Each path below is one point turned by a fixed rotation once a step. After each direction that follows a path, write how fast that rotation turns it, in deg/step (0 if it stays still).
Each turn is a multiple of 5 degrees from 10 to 175, or 0.
Each row of a path follows its step; steps can be skipped.
path 1
step 0: [  5.4 -17.9  12.5 -38.9 -16.3   5.3 -42.0   0.4  -2.0  35.0   4.1  16.6
  45.9  37.5  11.0  22.9 -26.8  -2.9  29.4 -21.1  37.7  16.7 -20.0  14.3
 -13.8  19.7  -7.7 -27.4   2.9   8.3  -6.3   3.3 -13.1  -4.3  22.8 -15.9
  -5.4]
step 1: [ 29.3 -24.8  32.3   9.4  23.2   7.6 -12.5  26.1  24.9   1.6 -18.3 -20.5
  11.2  41.8  18.2  18.6 -14.1 -22.1   5.3 -33.0  13.4  12.7  36.3 -38.4
   4.2 -22.7  -5.5  15.5   2.4  -4.1   0.6  -2.3 -14.0  -2.9 -45.9  -7.7
 -18.3]
step 4: [-36.6 -17.8  34.2 -10.1  -9.8  19.5   8.7  25.5   9.5 -11.8 -41.5  -0.7
  32.1  -7.2  61.7  -2.8 -23.8 -15.0  -1.5 -25.4  15.2  37.7 -12.2  -5.2
  -5.3  -5.0  13.6   6.5  19.9  14.2 -18.8   6.9 -10.9  -2.2 -11.2  22.0
 -17.7]
step 5: [ 11.6 -31.9  25.7 -20.4   2.7 -42.8  30.1   6.5  14.1 -25.2 -26.5  56.8
  10.1  43.4   1.0   6.4  -3.4   0.6 -16.8  17.1  26.8 -10.6   4.4  -7.9
   5.7  17.3   6.7  11.3  32.8 -16.9  17.7  -9.7  -4.2 -16.0 -17.6  -7.8
  -6.8]
step 6: [ 49.7 -22.7  -6.6  -7.7  25.6 -12.4 -14.1  17.5   5.8 -11.6  20.4  17.8
  16.8  12.1  18.7  10.7  21.4  -8.0   1.7 -12.3  49.6 -18.0 -16.0  28.8
 -30.4  -5.0 -13.8 -31.9 -24.4  43.1   4.4   2.4 -10.6 -28.7  -5.6   6.1
  19.6]
step 7: [-12.5  -9.2  18.8  30.0 -15.7  -1.4   2.0   5.1 -18.1  18.1   3.9 -15.5
  21.5  12.2  12.6 -41.3 -28.2 -38.8  13.4 -15.6  33.1   4.6  23.4  -2.7
 -20.0 -30.3 -36.3  25.7   4.4  25.8   0.9  10.8 -28.2  -9.4 -33.3  28.6
  15.4]
step 9: [ -1.4 -34.0 -24.5  -5.0   5.8 -42.8 -15.0  10.1  62.0 -30.8 -13.8 -10.3
   4.1   9.2  33.6  12.8  12.5  26.8  11.0  -5.9   1.5   5.9   6.0  15.1
 -10.4   0.8 -13.0  18.9  -7.1   0.3   3.2  10.0 -18.3 -54.9  13.2  -6.8
  10.5]
step 10: [ -9.3  32.8  39.9 -10.5 -13.4   8.2 -36.8   9.1  12.4 -44.5 -22.5   6.9
   0.2   2.2   4.1 -29.8 -28.9   2.5 -19.0  -5.8  44.5  -7.1  -3.1  -5.7
 -44.8   5.6   2.7   0.5  -4.3  14.9 -20.2  14.4 -17.2 -33.1 -10.5  26.4
   9.7]
step 11: [  5.6 -11.1  28.6  32.5   9.1 -29.2  17.6  -9.6 -23.6 -28.8  10.4   9.5
  54.8  10.5 -17.0 -22.3   0.7  18.6 -25.5  -7.2  38.9  25.2 -21.0 -32.3
  21.9  -6.1 -12.9  -2.3   8.6  -5.8   7.6 -32.7   0.8 -14.0 -23.1   2.5
  20.7]
step 12: [-14.7 -57.1 -18.1  23.5  11.6 -24.9  -5.5   9.0   5.8 -16.4  19.1   6.5
  19.8  -8.1  23.7 -12.1  24.0  -0.1  48.0   6.6  32.1  23.3 -10.7  18.0
 -34.5  12.7  28.6   2.2 -22.3   7.9  23.8 -27.6  -8.9   5.4  -2.0  13.5
  -7.6]
[ -8.1  -0.5   2.9 -13.2   4.7  16.0  -2.5   6.9  10.6   1.9  10.5 -10.6
   4.0  -5.4 -10.0  -8.9 -12.7   2.0  -6.2  -4.4   6.0   1.8   1.9  -0.5
   2.7  -2.3   0.3   5.5   7.4  11.8   5.4  10.7   3.5   0.1 -11.4   1.2
  -7.1] : 115
[ -4.9   1.6  11.3   6.9 -17.4  -9.0   4.7   2.1   1.4   7.8  -1.5  -1.2
 -13.3   4.3   2.9  -7.2  -7.0   0.1   2.7  12.0   2.5  -4.6  -3.2   1.6
 -15.4   3.3   6.9  16.1  -3.6   7.3  -3.6   3.4   4.9   5.1  -2.1  -0.2
 -10.6] : 135
[ -4.3 -12.0  -3.3   1.2 -10.0  10.0   3.1 -14.2  -2.0   8.4  -2.7   6.8
   8.6  -4.0   1.8   7.4  -0.7   7.9  -9.5  -1.8  -5.0   1.1   5.0  -9.8
 -10.0   1.5  -3.5  -1.7   1.0  17.8  -5.1  -3.8  11.4 -10.6   5.5  -6.0
   5.9] : 175
[ -3.0   1.7  -6.8  -0.7  -0.6  -2.9  19.0   1.3   7.9   1.2  -7.2 -10.5
  -2.4  -1.3  -2.4  -5.3 -14.3  -3.0   3.5  10.6  -4.5  10.4   4.8   5.9
  -2.1   1.3   6.9 -20.3  -1.2   0.2  -8.7   0.4  -6.5  -6.3  -2.6  -8.9
   7.0] : 70
[  4.8  11.5   3.5  -1.9 -11.9   0.8 -18.1   2.0  -1.0   8.7  -5.9  -2.9
  -1.1   0.4   3.0 -11.8   1.8  -4.7  -6.1  -9.1  -5.9  12.1  -1.8  11.1
 -12.7  -1.2 -16.1 -12.0   6.5  -0.1   0.0  -2.3  -0.8   0.3  -0.6   1.4
  -0.1] : 110
[ -3.2 -10.9 -11.3   5.5   6.6   0.9 -11.4   1.2   7.0   3.3   7.7  -6.0
   0.9  15.5   8.6 -10.6   7.1 -10.9  -0.4   0.5  -7.6  -1.5 -16.0  -5.4
   1.4  -0.7   7.0  -4.4  -6.3   2.7 -11.9   8.2   5.9  -6.7   0.8  -0.8
  -3.5] : 125
[ 18.0   5.9   5.5   5.1   8.6   3.7   7.1  -1.6  -3.2  -7.4  -2.0  -2.6
  -9.6   3.2 -16.7  -7.6  -0.1  -9.3  -1.4  -6.0   5.8   1.8  -1.5   3.5
  -1.6  -7.6   0.3   5.9  -5.0   8.9  -6.0  -5.7  14.5 -10.9   7.2   5.4
   7.7] : 85
[  0.7   3.2   3.4  -0.9  -1.8  14.0  -1.0  -2.9  -5.7  -1.1   9.0  -3.7
  -2.9  12.1  -7.8  14.3  -0.5   5.3  13.8  -5.1  -2.8   9.6   0.6  -0.4
  -5.3  -3.9   4.8  -3.8   3.0  -9.1 -10.1  -9.1   4.3   2.5  -1.3 -11.0
 -18.8] : 20
